In the rows, 128 means zero.
The rows of R fall into several groups, which share some directions, and each row is roughly a mix of its group's hidden directions.
R, 103 rows:
[[115 104 102 134 157  87  79 164 181 150 102 144 112 126]
 [109  96 171 178 129 162 150  88 114 148 139  83 149 130]
 [122 120 119 145 116  82 140 194 101  97  89  99  98 128]
 [140  87 119 121 116 117 144 115 187 174 162 181 129 122]
 [154 104 179  88 149 106 168 113  98 155 139 133  84 111]
 [115 127 161 132 161  80 117 151 172 114 101 132  77 164]
 [167 133 195 130 108 134 129 108  85 118 119  72 136 130]
 [121 130  84 147  98 160 113 140 116  99 102  85 186 101]
 [126 134 102  67 145 150 111  96 151 159 163 165 131  90]
 [193 101 105 144 114 160 144 156 106  86 149 122 110  94]
 [105 129 160 162 152  80 144 100 176 130  91 143 133 168]
 [161 140 169  86 158 123 138  83 127 143 185 144 116 151]
 [120 122 164 125 155 107  83 111 160 198 138 113 113 157]
 [126 127 100  86 151 132 135 110 157 152 170 193 123  92]
 [104 148 205 146 103 153 151  93 102 134  99 111 118 137]
 [144 151 191 119 124 140 153  76  77 127 146 105 111 139]
 [ 97 141  46 120 128 120 110 162 161 123  98 140 149 114]
 [ 94 137  61  98 140 143 114 116 151 164 114 137 167  93]
 [158 123 187 145 118  95 133 162 107 108  87  89 103 150]
 [131 122 109  73 131 131 145 129 135 137 180 192 151  96]
 [ 79 137 151 176 118 103 151 108 134 154  88 108  83 150]
 [137 159 128 165  98 167  87 130 132  90 128  82 174 138]
 [121 114 109 175 109  92 119 185 155  92  93 117 115 156]
 [128 156  82 136  89  91 114 149  98 103  67 145 127 141]
 [111 114  87 109 110 148 121 188 151 107 132 184 124  93]
 [ 56 133 142 150  90 118 164 140 135 124 121 180 145 134]
 [ 93 125 173 175 130 105 127 109 160 154  69 114 132 151]
 [ 96 121  79 100 146 141 107 110 147 184 161 161 117  98]
 [134 101 113 156  98 187 139 117 139  86 181 122 152 105]
 [ 81 165  85 160 114 167 130 124 109 114 147  86  94 116]
 [104 149 193 145 125 105 131 116  96 116 135 127  71 167]
 [158 110 174 168  93 140 133 123  96 107 110  73 161 130]
 [ 90 149  76 113 141 134 143 111 146 150 153 179  85 102]
 [149 141 188 110 134 152 118  89  67 137 145  95 121 116]
 [175 125 185  87 131  79 115 124 145 153 117 150 101 139]
 [126 142  71  86 138 152 127 119 129 129 178 170 129  84]
 [145 148  58 122  89 113 137 162  99 138 103 149 168 119]
 [162 150 136  99 133 135 163  99  93  97 196 135 121 152]
 [158 141 120  73 114 187 135 122  88 115 151 124 138  85]
 [123 100 148 141 131  85  82 158 186 125  92 109 100 139]
 [140 148 179  92 160 115 159  86  98 173 135 149 115 141]
 [168 111 164 107 131 139 105 103 161 134 151 146 201 119]
 [143 156 101 100 117 184 121  81  76 125 161 119 133 115]
 [149 131 116  73 156 149 138 111 134 143 181 176 107  94]
 [154 139 119  78 117 194 137 105 117 143 143 114 170  95]
 [122 133 170 147  93 187 126 121 103 140  83  81 127 108]
 [ 98 152  91  70 112 169 134 133 131 122 120 153 175  97]
 [115 127 109 125 146  70 141 157 172 153 102 172 101 160]
 [108 155  95 123 149 126 133 146 168 134 142 182  62 121]
 [125 143 207 144 135 121 136  79 111 141  98 100 108 148]
 [117 118 127 205 106 116 133 133 112 126  86  73 131 143]
 [117  85 159 137 133 165 136  72 155 169 165 118 146 106]
 [136 130  58  97 142 142  80 180 145 107 126 122 117 121]
 [106  94 128 118 142  60 161 149 144 154 102 168 103 118]
 [161 151 168  94 128 153 160  80  78 111 157 119 123 122]
 [ 68 160 166  85 112 135 120 104  89 157 111 136 135 108]
 [141 127  72  99 101 153 135 113 121 164 154 161 172  91]
 [113 131  67 144 105 131 148 166 109  68  99 133 144 107]
 [114 139  73  97 148 118 140 136 137 142 135 196  81 118]
 [144 105 181 152 105  97 126 143 115 112  97  74 172 130]
 [129 122 174 163 130 176 114 103 138 130 145  68 160 154]
 [129 117 123 179  97 106 122 162 114 121  71  81 158 141]
 [122 114 185 128 142 127 155  65 128 181 121 132 106 151]
 [ 91 121  84 163 116  87 123 175 142 115  78 135 130 151]
 [119 134  82 105 115 167 113 105 118 150 120 111 189  80]
 [137  97 145 121 130  68 130 129 155 151  81 178 155 151]
 [ 73 133 138 162 137 143 144  72 159 176 128 132 106 148]
 [107 138 164 129 119 160 127  94 135 158  59 100 161 107]
 [101 118 177 178  98 119 181  94 121 147 114 139 156 128]
 [161 140 157 119 105 171 164  95  68 112 149 102 131 109]
 [137 132 178 166  99 124 122 135 107 105 105  54 146 133]
 [159 157 106 126  93 143 110 161  79  67 119 106 142 117]
 [125 130 111 167 119 133 155 168 149  46 133 134 119 155]
 [109 127 200 169 120 109 156  86 118 144  89 120 126 134]
 [156 117  76  86 157 142  95 152 183 139 152 145 141 125]
 [150 131 123 149  96 123  99 146  96  95  78  96 173 166]
 [ 85 133  93 129 144 111 116 122 118 201  82 111 152 119]
 [118 134 137 107 159  95 152 112 123 192 144 177  91 148]
 [122 132 161 134 173  77  96  98 156 158 101 109 109 164]
 [155 139 201 141 120 159 171  81 120 116 131 119 119 148]
 [112 157  67  76 149 112 106 148 154 132 125 173 112 115]
 [129 155  57 103 112 151 116 142  95  96 156 133 137  87]
 [160 147 159 156  95 131 102 148 106  86  98  73 151 144]
 [ 98 141 194 172 114 115 155  94 120 137 116 114 118 172]
 [165 147 122  86 125 122 132 147 148  76 163 183  98 132]
 [118 146  91 131 113 184 136 110  84 114 136 101 180  97]
 [153 131  99 145 137 161  95 128 152 143 102  52 147 154]
 [145 123 110  87 109 168 148 150 109  95 140 172 133  68]
 [104 139 100  90 157 161 139  92 130 158 180 170 118 106]
 [145 155 158 171 114 161  87 120 156 111 106 104 151 181]
 [172 137 167 145 101  96 119 166  93  86 106 109 106 154]
 [ 97 129 138  89 131 118 135 124 160 163 180 193 142 136]
 [151 127  69  82 128 153 128 161 132 100 172 160 137 107]
 [119 115  62  98 135 134  95 152 164 162 129 135 171 104]
 [135 117 184 117 157  97 129 120 149 143 153 156  64 155]
 [ 65 116  62 134 125 100 142 123 146 151 121 166 138 109]
 [124 134 102  71 160 105 110 152 150  98 131 189 108 110]
 [167 141 171 136 108 158 164 108  70  93 151 114 146 134]
 [150 113 144 104 166 111 127 156 189 138 145 188 109 129]
 [105 128 148 188 111  98 114 157 166 115  82 103 144 157]
 [ 94 115 103 113 133  75 170 140 109 148 111 155  76 101]
 [119 144  62 133 102 138 114 154 119 112  88 105 181 106]
 [109 101 142 157 106  68 137 143 118 132  62 112 149 152]]

One row of each group comes first, with its name. Which group is each row after those in?
[166 124 164 112 179 109 115  89 177 155 142 129 117 161] => <23>
[125  77 179 190 116 121 119 133 153 121 127  88 111 147] => <80>
[132 130 191 176 119 145 115 114 145 126 111  75 144 166] => <120>

[128 119 109 104 158 124  99 137 206 165 147 152 143 155] => <23>
[132 135 211 149 116 144 148  84 107 154 131 107 114 145] => <23>
[104 120 145 108 170 150 151  83 155 155 180 163 102 127] => <80>
[163 140 133  73 139 162 137  91  95 136 177 142 116  95] => <120>
[ 98 146 168 158  92 134 189  94  92 110 118 129 150 137] => <23>
[153 160 158 126 121 181 132 111 105  99 135  75 105 170] => <23>
[ 93 104 126 191 120  88 121 139 148 153  72 117 141 124] => <23>
[180 106 207 108 119 124 127  96 130 141 157 134 112 127] => <80>
[117 122  67 119  96 135 145 168  93 100 161 155 144  94] => <23>
[ 71 143 146 148 141  77 125 107 158 156 111 134 140 179] => <23>
[124 117 185 160 135 162 121  81 154 154 135  95 156 162] => <120>
